(in the rows, 100 means zero)
Named moves, each a turn or a mirror, and the order they were made in; the first pair answered:
q_174:
108,93,81,111,89,118,73,117,100,113,109,95,126,76,116,115,102,88,94,121,98,90,110,103,110,107,88,77,102,84 |-> 105,94,81,112,88,119,74,118,100,113,110,91,126,75,117,117,105,90,92,121,96,89,109,103,109,107,88,78,103,84
121,114,87,85,93,97,98,78,92,107,87,108,94,117,122,96,120,110,73,106,112,113,107,95,93,105,98,123,77,79 |-> 93,107,84,117,100,74,105,94,99,83,94,90,96,120,107,105,94,105,95,107,123,115,107,109,86,112,73,116,69,82
97,88,112,95,104,109,111,143,116,93,84,118,111,119,107,84,101,73,108,100,103,95,106,93,95,110,90,89,106,110 |-> 104,93,113,93,105,114,112,136,116,98,81,123,112,121,110,80,106,75,104,102,100,95,106,89,93,111,97,93,110,110
q_687:
96,93,106,98,92,74,115,98,104,77,90,95,97,95,81,78,118,111,104,82,90,115,91,92,112,94,87,102,104,130 |-> 98,94,105,97,91,74,114,97,101,75,91,95,93,95,81,77,118,112,103,79,92,113,91,95,112,93,88,99,101,128
113,110,107,91,107,115,93,92,100,120,89,85,118,113,107,96,94,102,93,90,100,100,107,110,94,110,119,110,104,89 |-> 112,108,105,90,108,118,95,99,101,120,90,89,122,111,111,95,98,97,95,94,98,99,108,107,97,110,118,108,106,90
123,99,95,98,102,121,99,110,99,123,103,129,112,105,99,122,135,81,87,119,88,116,123,91,109,108,95,115,130,108 |-> 110,120,94,106,99,95,96,64,87,114,101,105,84,114,77,144,104,114,92,97,99,119,117,113,89,100,113,129,105,84
q_207:
112,62,105,101,85,123,96,99,117,90,103,111,103,85,128,102,108,85,92,103,99,82,107,93,104,98,105,84,109,104 |-> 114,74,113,85,86,120,105,81,113,85,92,110,87,105,122,95,106,98,88,87,101,77,103,94,100,94,119,94,101,97
86,93,107,100,113,87,109,105,104,78,109,93,92,80,90,110,92,114,109,109,97,94,84,109,103,96,73,89,102,88 |-> 87,100,114,94,114,83,113,95,102,74,104,92,82,91,89,109,91,119,107,99,99,94,81,109,101,94,81,96,97,84
117,87,105,91,92,112,107,138,102,94,108,110,112,74,120,82,131,83,79,109,127,107,112,86,117,103,106,98,104,120 |-> 123,107,115,71,92,106,116,112,95,85,83,112,86,110,113,80,115,99,78,80,132,104,109,90,96,101,135,116,88,102
104,85,104,75,95,87,104,112,86,123,112,111,88,87,109,95,112,103,101,108,90,106,108,91,114,91,94,72,88,104 |-> 107,93,107,67,97,84,107,102,86,120,95,111,76,111,109,99,97,106,103,95,96,104,109,98,94,98,108,83,78,85
Pairs:
Each pair is 2 to 4 moves apart.
118,102,88,99,112,120,66,85,85,136,123,99,113,64,102,117,127,105,79,111,89,103,105,100,113,93,104,87,107,94 |-> 127,100,92,86,113,133,72,100,94,140,103,116,114,86,118,110,126,86,76,107,87,102,110,100,105,101,112,93,115,88 : q_207 then q_687 then q_207 then q_207
96,101,96,91,98,99,118,118,113,84,71,88,97,141,89,123,66,78,127,106,115,96,118,125,56,108,85,109,92,97 |-> 119,121,109,52,89,114,127,88,103,95,60,101,81,146,97,105,95,95,102,93,102,91,107,107,65,93,114,120,97,106 : q_207 then q_174 then q_207
62,108,95,86,79,69,112,63,88,60,120,104,70,117,45,69,86,113,93,89,107,97,90,81,102,79,102,109,105,123 |-> 104,94,87,53,83,120,97,93,93,109,94,144,98,131,92,58,112,64,67,107,94,92,114,70,100,94,127,117,134,99 : q_207 then q_687 then q_174 then q_207
89,117,109,111,108,108,84,49,105,97,118,108,84,140,78,92,115,131,104,109,126,101,73,111,121,102,76,108,90,113 |-> 100,95,110,108,110,132,83,95,115,107,107,130,106,140,103,78,131,90,101,127,119,99,81,100,131,114,66,99,111,118 : q_207 then q_207 then q_207 then q_687
93,110,96,110,121,76,103,87,96,77,105,66,71,75,87,109,94,117,100,104,95,123,101,96,112,107,94,98,103,106 |-> 113,95,85,103,123,106,90,116,101,107,104,86,96,69,112,109,110,86,90,124,87,123,114,89,120,115,94,93,124,97 : q_174 then q_687 then q_207 then q_207
102,68,114,92,92,101,124,96,117,100,81,106,108,116,109,107,82,77,111,108,105,96,108,117,78,105,98,74,113,105 |-> 114,77,121,76,90,106,127,84,108,105,74,112,103,115,112,98,98,87,98,101,98,93,105,106,85,97,109,79,115,111 : q_174 then q_207 then q_207
89,98,111,128,117,88,111,103,93,82,113,104,101,139,101,116,48,108,132,103,109,124,91,135,77,96,104,91,95,65 |-> 86,84,102,141,116,93,104,123,97,88,132,99,118,114,105,118,60,96,134,118,107,124,93,127,91,98,86,79,105,79 : q_207 then q_207 then q_207
109,78,91,111,101,108,74,124,97,113,112,112,110,78,113,107,106,82,103,125,104,105,120,98,101,111,86,90,111,100 |-> 120,111,116,75,96,100,96,76,89,98,81,117,71,114,103,95,102,115,91,89,102,96,105,94,89,98,126,110,91,91 : q_207 then q_207 then q_207 then q_207
122,112,117,72,89,121,113,93,96,104,91,118,99,89,106,77,129,99,88,94,91,101,97,71,119,82,111,95,104,119 |-> 82,104,111,114,100,81,121,111,105,67,91,93,92,115,83,102,66,97,127,86,116,107,100,108,86,98,90,94,76,101 : q_207 then q_207 then q_207 then q_174
102,110,112,106,103,95,114,121,115,93,80,92,109,145,64,95,81,69,129,101,136,107,132,142,93,113,96,115,69,87 |-> 124,112,96,100,102,110,82,100,100,131,92,93,118,127,77,117,87,73,106,108,130,111,146,144,91,108,116,123,78,61 : q_207 then q_687 then q_174 then q_207
122,107,93,104,87,113,88,85,74,103,137,81,97,65,74,84,113,98,75,89,97,91,94,73,127,73,79,90,107,113 |-> 98,89,96,123,103,100,106,141,98,74,109,82,99,119,76,88,61,60,108,82,118,92,101,96,93,104,64,93,93,94 : q_207 then q_687 then q_207 then q_174
99,87,102,114,90,92,99,85,106,91,119,78,105,66,78,104,94,131,103,103,109,114,94,108,118,87,86,90,98,118 |-> 95,90,105,111,94,83,102,84,108,85,102,78,94,95,75,108,69,131,108,91,118,114,96,121,95,95,95,96,87,98 : q_207 then q_687 then q_174 then q_687
99,86,90,111,107,97,81,95,98,108,89,106,114,103,97,118,84,87,105,103,102,98,110,118,90,110,114,96,104,81 |-> 115,94,100,85,99,111,92,86,96,112,83,119,106,104,106,96,112,91,89,100,88,91,102,99,105,101,125,95,115,96 : q_174 then q_207 then q_207 then q_687
100,122,112,99,117,102,102,84,97,88,98,94,88,104,100,104,103,110,79,90,92,99,96,101,102,79,120,104,87,81 |-> 95,102,96,118,119,111,87,111,103,98,117,88,115,76,106,111,110,86,83,114,95,105,107,104,111,85,93,92,96,88 : q_207 then q_207 then q_207 then q_207
89,110,77,106,110,104,62,88,116,96,135,77,130,40,96,121,91,128,98,120,92,105,105,109,87,97,86,85,99,90 |-> 73,99,85,115,116,99,81,126,132,73,122,81,133,61,97,111,73,105,118,123,98,103,103,114,80,111,70,80,96,100 : q_174 then q_207 then q_687 then q_174
108,77,75,107,114,126,52,86,102,130,96,120,98,74,113,118,111,57,79,104,99,109,138,98,74,106,94,88,113,68 |-> 106,105,85,102,110,102,60,34,88,115,100,104,69,82,91,124,103,99,80,79,103,108,125,99,69,90,111,98,93,67 : q_687 then q_207 then q_687 then q_207
100,112,103,100,106,105,95,65,86,105,89,103,95,76,104,118,112,122,86,106,83,109,94,110,86,98,100,94,98,101 |-> 95,103,111,97,104,112,113,98,102,91,84,112,102,79,111,94,126,107,93,114,79,102,86,96,97,102,82,87,104,127 : q_687 then q_174 then q_207 then q_687
77,94,89,127,115,82,59,83,102,97,123,88,95,82,94,123,64,101,122,114,114,94,116,109,102,103,91,81,94,87 |-> 120,98,105,73,106,128,71,89,101,120,97,130,97,94,126,87,116,83,90,117,91,84,113,75,121,97,118,88,121,99 : q_207 then q_207 then q_174 then q_687
96,85,78,123,107,104,104,101,110,110,146,105,129,68,107,99,121,123,106,107,100,93,112,87,128,94,86,77,100,127 |-> 109,114,85,97,109,97,102,48,95,112,124,101,98,99,100,111,101,151,92,72,106,92,113,98,104,88,129,105,80,92 : q_687 then q_207 then q_174
92,108,109,98,92,95,115,109,104,79,94,93,85,116,98,80,103,96,110,86,105,88,98,99,105,95,96,104,92,108 |-> 101,108,110,92,94,101,110,110,104,87,83,99,89,127,103,85,98,92,104,80,104,90,102,104,99,99,108,111,92,93 : q_174 then q_207 then q_207 then q_207
78,88,103,120,102,94,114,128,109,80,95,87,104,109,93,98,75,87,108,96,112,109,117,102,97,118,91,96,90,89 |-> 101,112,105,93,96,102,104,70,89,99,92,92,87,108,94,101,94,120,80,80,102,105,115,94,100,100,126,115,88,77 : q_174 then q_207 then q_207 then q_687
79,95,112,90,104,94,108,133,120,97,76,112,115,111,119,78,98,90,110,105,110,95,100,102,99,108,108,105,102,88 |-> 75,114,115,90,101,76,107,90,106,91,82,96,94,109,99,89,89,123,107,90,112,96,92,107,91,96,121,114,88,79 : q_174 then q_207 then q_687
113,89,88,106,126,100,99,108,87,112,82,107,98,117,101,103,77,87,107,91,93,96,111,102,79,103,91,108,84,71 |-> 107,85,100,102,122,108,119,127,96,96,83,117,102,109,103,77,101,86,111,99,85,87,95,82,102,99,74,97,95,105 : q_207 then q_207 then q_174 then q_687
